In the data rows, the value 128 means zero.
Some points, each followed by its number:
[124 205  93 126 116 106 208 119 226 175 147 220] 0
[100 110 147 116 121 120 118 125 108 138 110 125] 1
[144 255  96 112 107 111 208 129 249 180 137 199] 2
[107 137 139 119 119 115 137 129 132 156 125 146] 3
[132 108 132 137 140 133 106 139 106 118 123 103] 4
[207 133 114 161 123 132 122 145 143  97 115 113] 5
[ 93 100 137 103 136 128 103 104  97 114 136  97] 6
[125 115 117 128 141 134 111 123 112 112 137 106] 7
[118 112 125 119 130 135 109 118 110 110 133 104] 8
[109 120 125 109 107 116 126 104 133 129 119 111] 9
[133 110 135 113 110 132 109 119 111  91 127 111] 10
[162 127 124 197 177 154 125 201 125 142 122 137] 11
[115 108 131 132 151 133 109 132 106 120 136 105] 12
[142 113 140 194 220 140 110 188 106 122 128 114] 13
[ 90 143 113 125 143 155 120 145 128 189 125 177] 14
[166 153 128 190 171 140 144 200 148 130 126 141] 15
[134 148 121 106 108 112 144 109 146 110 125 121] 16
New points follow, each followed by the numbers of its three nearest points above by angle, nearest first.
[140 135 120 107  97 131 138 103 139 101 133 126] 16 10 9
[157 127 125 138 123 131 120 135 120 108 106 112] 5 4 10
[ 88 114 114 102 112 100 122  98 116 137 136 129] 9 6 1
[110 126 118 101 117 115 129 104 124 133 134 120] 9 6 16
[118 128 123 114 118 118 131 115 131 123 123 111] 9 16 6
[142 130 122 127 126 116 128 138 137 120 134 120] 5 16 15
[107 115 147 114 116 144 122 121 104 150 121 148] 1 3 14
[ 99 114 126  96 108 114 126  98 122 132 121 140] 9 1 6
[111 120 113 112 110 129 123 112 119 131 120 110] 9 6 8
[167 123 120 151 125 136 120 130 109  97 101 104] 5 4 10
[112 123 113 122 133 153 124 138 120 186 131 151] 14 3 0
[ 98 121 145 114 118 119 115 112 118 131 110 126] 1 9 6
[184 128 120 149 121 130 120 139 134 105 114 115] 5 15 11
[112 126 118 107 112 113 129 109 130 128 124 104] 9 16 6
[ 98 116 120  99 106 105 130 102 123 135 132 133] 9 1 3
[118 122 114 115 113 126 124 119 124 129 122 112] 9 8 6
[123 102 123 140 126 133 106 134 103 119 109 103] 4 12 8
[ 88 119 109 103 112  92 127  98 120 135 132 134] 9 1 6
[106 121 128 119 117 113 143 109 120 145 142 147] 3 9 1
[135 118 139 173 195 137 117 170 114 122 155 119] 13 11 15
[184 128 126 149 131 127 121 134 123  99 120 112] 5 15 4
[111 127 114  97 116 116 126 103 124 136 132 112] 9 6 16
[105 111 148 122 122 127 116 129 125 144 103 146] 1 3 14
